Each cloud is a set of points of 10 numbers each, in no order, taken from a shape drawn with curves, like pieces of string that can fork, join and close up.
How many independent loops does the shape behind each cloud have?
In the rows, 128 means zero.

E (72 x 10):
99, 84, 124, 126, 159, 147, 215, 88, 129, 129
108, 109, 124, 127, 156, 141, 204, 60, 143, 122
98, 59, 153, 159, 159, 113, 201, 175, 81, 151
90, 38, 142, 145, 166, 137, 221, 167, 86, 149
95, 72, 125, 127, 161, 149, 220, 104, 122, 134
124, 146, 155, 151, 149, 95, 188, 55, 150, 120
126, 148, 162, 162, 141, 75, 182, 99, 128, 133
127, 148, 162, 161, 142, 76, 183, 94, 131, 131
120, 138, 139, 141, 155, 119, 189, 32, 158, 113
100, 64, 154, 161, 157, 110, 198, 175, 81, 151
108, 88, 158, 167, 150, 94, 185, 168, 86, 149
113, 120, 126, 130, 155, 136, 197, 47, 149, 119
124, 147, 157, 153, 149, 93, 187, 59, 149, 121
89, 42, 135, 133, 167, 146, 227, 147, 98, 144
123, 136, 163, 168, 139, 73, 177, 127, 113, 140
127, 144, 163, 164, 139, 74, 179, 106, 123, 136
87, 38, 138, 139, 168, 142, 226, 156, 92, 146
122, 143, 147, 145, 154, 107, 188, 41, 156, 115
116, 112, 161, 168, 144, 81, 179, 156, 96, 145
125, 143, 163, 165, 141, 71, 180, 112, 120, 137
125, 137, 163, 167, 139, 72, 178, 124, 114, 139
124, 144, 153, 150, 152, 97, 188, 51, 152, 119
125, 148, 160, 156, 145, 82, 186, 78, 139, 128
125, 142, 163, 165, 140, 71, 178, 116, 118, 137
122, 143, 146, 144, 154, 110, 188, 38, 157, 115
105, 79, 156, 164, 151, 99, 189, 172, 84, 149
116, 129, 130, 133, 155, 130, 192, 37, 155, 116
119, 135, 134, 139, 156, 125, 189, 30, 157, 114
121, 127, 162, 169, 140, 75, 175, 140, 104, 143
96, 77, 125, 124, 161, 148, 218, 98, 125, 132
106, 105, 124, 126, 157, 143, 206, 66, 141, 124
126, 148, 159, 153, 147, 89, 186, 66, 144, 123
89, 37, 141, 141, 167, 139, 223, 162, 88, 148
105, 101, 124, 126, 157, 144, 208, 71, 140, 125
91, 41, 146, 149, 164, 128, 216, 172, 83, 150
89, 46, 134, 132, 166, 148, 227, 140, 102, 143
93, 48, 149, 153, 162, 122, 209, 175, 82, 152
113, 123, 127, 132, 155, 135, 195, 42, 152, 117
102, 70, 154, 162, 155, 105, 195, 174, 82, 151
88, 37, 140, 139, 166, 141, 224, 161, 91, 147
92, 61, 128, 127, 164, 148, 224, 117, 116, 136
112, 99, 159, 168, 146, 87, 182, 163, 91, 147
120, 123, 161, 169, 141, 76, 176, 144, 101, 144
91, 38, 144, 146, 165, 132, 218, 169, 85, 150
88, 38, 136, 136, 167, 144, 227, 153, 94, 146
127, 148, 162, 160, 142, 78, 183, 87, 134, 130
119, 116, 161, 169, 142, 78, 176, 150, 98, 144
126, 148, 160, 158, 144, 79, 183, 84, 136, 129
121, 140, 141, 143, 154, 115, 188, 34, 159, 112
123, 142, 150, 147, 152, 103, 188, 43, 156, 117
114, 106, 160, 169, 144, 84, 180, 158, 93, 146
121, 141, 145, 144, 155, 111, 187, 37, 157, 114
121, 138, 138, 139, 155, 120, 188, 32, 159, 112
115, 126, 127, 132, 155, 134, 195, 40, 154, 117
111, 116, 125, 128, 155, 138, 200, 51, 148, 119
111, 94, 158, 167, 147, 90, 183, 166, 88, 148
89, 48, 131, 130, 165, 148, 227, 135, 106, 141
110, 113, 125, 128, 155, 140, 201, 53, 146, 121
93, 65, 126, 126, 164, 148, 222, 111, 119, 136
119, 137, 135, 138, 155, 124, 190, 32, 157, 113
124, 148, 159, 155, 147, 85, 186, 71, 143, 125
123, 131, 162, 169, 140, 73, 176, 135, 108, 142
92, 44, 147, 152, 164, 126, 212, 174, 83, 150
95, 54, 151, 157, 159, 118, 204, 176, 81, 151
118, 132, 133, 137, 155, 128, 191, 33, 157, 113
117, 131, 132, 134, 155, 129, 191, 35, 156, 114
104, 75, 155, 164, 152, 102, 191, 173, 83, 150
90, 56, 129, 128, 164, 150, 225, 123, 112, 139
123, 145, 150, 148, 153, 102, 188, 45, 153, 117
101, 91, 124, 126, 159, 146, 214, 83, 134, 128
103, 94, 124, 126, 158, 144, 210, 77, 136, 127
90, 53, 129, 129, 166, 149, 225, 127, 110, 139
loops => 1

K (71 x 10):
152, 130, 158, 145, 114, 180, 141, 162, 130, 173
157, 131, 162, 142, 114, 182, 141, 162, 123, 176
73, 145, 75, 172, 135, 83, 92, 124, 198, 108
84, 143, 61, 172, 132, 72, 96, 127, 220, 93
172, 126, 175, 136, 103, 198, 148, 172, 112, 194
162, 132, 158, 145, 112, 179, 145, 163, 134, 168
156, 131, 159, 145, 113, 180, 143, 164, 132, 172
144, 131, 156, 145, 119, 176, 136, 156, 125, 171
93, 149, 48, 164, 134, 55, 93, 121, 224, 78
131, 131, 147, 149, 124, 169, 133, 152, 134, 163
172, 130, 174, 135, 107, 193, 146, 168, 110, 188
165, 135, 157, 142, 117, 175, 145, 159, 134, 161
93, 148, 50, 165, 133, 58, 93, 122, 224, 80
132, 132, 145, 150, 124, 167, 134, 152, 137, 158
95, 151, 46, 162, 136, 53, 91, 118, 222, 77
159, 139, 152, 141, 124, 168, 142, 150, 131, 153
149, 138, 149, 144, 126, 166, 139, 148, 133, 151
167, 131, 170, 138, 110, 190, 143, 164, 113, 183
170, 125, 172, 137, 101, 197, 147, 176, 117, 195
89, 144, 55, 169, 133, 64, 95, 125, 224, 85
147, 118, 157, 145, 102, 186, 144, 178, 135, 192
162, 138, 153, 141, 122, 171, 143, 153, 131, 155
144, 126, 152, 150, 113, 176, 140, 165, 141, 172
147, 131, 157, 144, 116, 178, 138, 158, 127, 172
172, 125, 174, 136, 102, 197, 148, 174, 114, 194
81, 158, 68, 162, 140, 66, 85, 108, 191, 92
93, 158, 49, 157, 139, 50, 85, 109, 209, 76
135, 132, 145, 151, 124, 166, 134, 150, 137, 156
142, 136, 148, 146, 126, 166, 137, 148, 136, 153
87, 158, 61, 159, 140, 58, 85, 106, 196, 85
132, 131, 147, 150, 124, 168, 133, 151, 136, 160
90, 160, 56, 158, 140, 54, 84, 107, 202, 81
76, 155, 74, 166, 139, 73, 86, 113, 190, 101
73, 148, 76, 170, 137, 82, 90, 118, 193, 107
136, 131, 151, 147, 122, 172, 134, 154, 128, 167
164, 137, 156, 142, 118, 174, 145, 156, 133, 160
142, 124, 151, 150, 110, 178, 141, 168, 143, 175
86, 143, 58, 170, 131, 69, 95, 126, 222, 89
159, 132, 164, 140, 113, 183, 142, 162, 120, 178
79, 142, 68, 174, 132, 78, 95, 127, 214, 101
150, 118, 159, 144, 99, 189, 145, 178, 132, 194
161, 120, 167, 140, 99, 195, 146, 178, 123, 197
82, 142, 65, 173, 130, 75, 96, 128, 216, 99
157, 119, 163, 141, 99, 192, 146, 178, 127, 197
72, 148, 76, 171, 136, 82, 90, 120, 195, 107
140, 131, 154, 146, 120, 174, 135, 155, 126, 169
146, 127, 153, 150, 114, 176, 140, 163, 139, 170
145, 119, 155, 147, 104, 184, 142, 175, 138, 187
135, 132, 149, 148, 122, 171, 133, 153, 129, 166
171, 130, 173, 136, 108, 192, 144, 167, 111, 188
143, 121, 153, 149, 106, 181, 142, 171, 141, 182
92, 160, 54, 157, 139, 53, 86, 107, 204, 78
140, 135, 147, 148, 126, 165, 135, 148, 136, 153
160, 131, 160, 145, 113, 180, 144, 165, 133, 171
79, 156, 70, 163, 140, 70, 85, 110, 190, 97
174, 129, 175, 135, 106, 196, 146, 169, 109, 190
95, 152, 46, 160, 136, 51, 90, 116, 219, 76
84, 160, 64, 160, 140, 61, 83, 107, 193, 89
142, 122, 151, 151, 109, 178, 140, 169, 142, 177
95, 156, 48, 158, 138, 49, 88, 112, 213, 76
166, 131, 168, 138, 110, 188, 143, 164, 114, 183
154, 139, 151, 143, 125, 166, 140, 149, 132, 152
74, 145, 73, 174, 133, 82, 94, 125, 206, 107
77, 143, 70, 173, 133, 80, 94, 126, 211, 103
95, 156, 46, 158, 137, 49, 88, 113, 215, 76
74, 143, 75, 174, 134, 84, 92, 124, 201, 109
91, 145, 53, 168, 132, 61, 94, 124, 225, 83
149, 129, 155, 147, 115, 177, 140, 162, 135, 170
165, 121, 169, 139, 100, 196, 146, 177, 121, 197
75, 153, 75, 168, 139, 77, 87, 115, 191, 103
163, 133, 158, 144, 114, 178, 146, 162, 134, 166
loops => 3
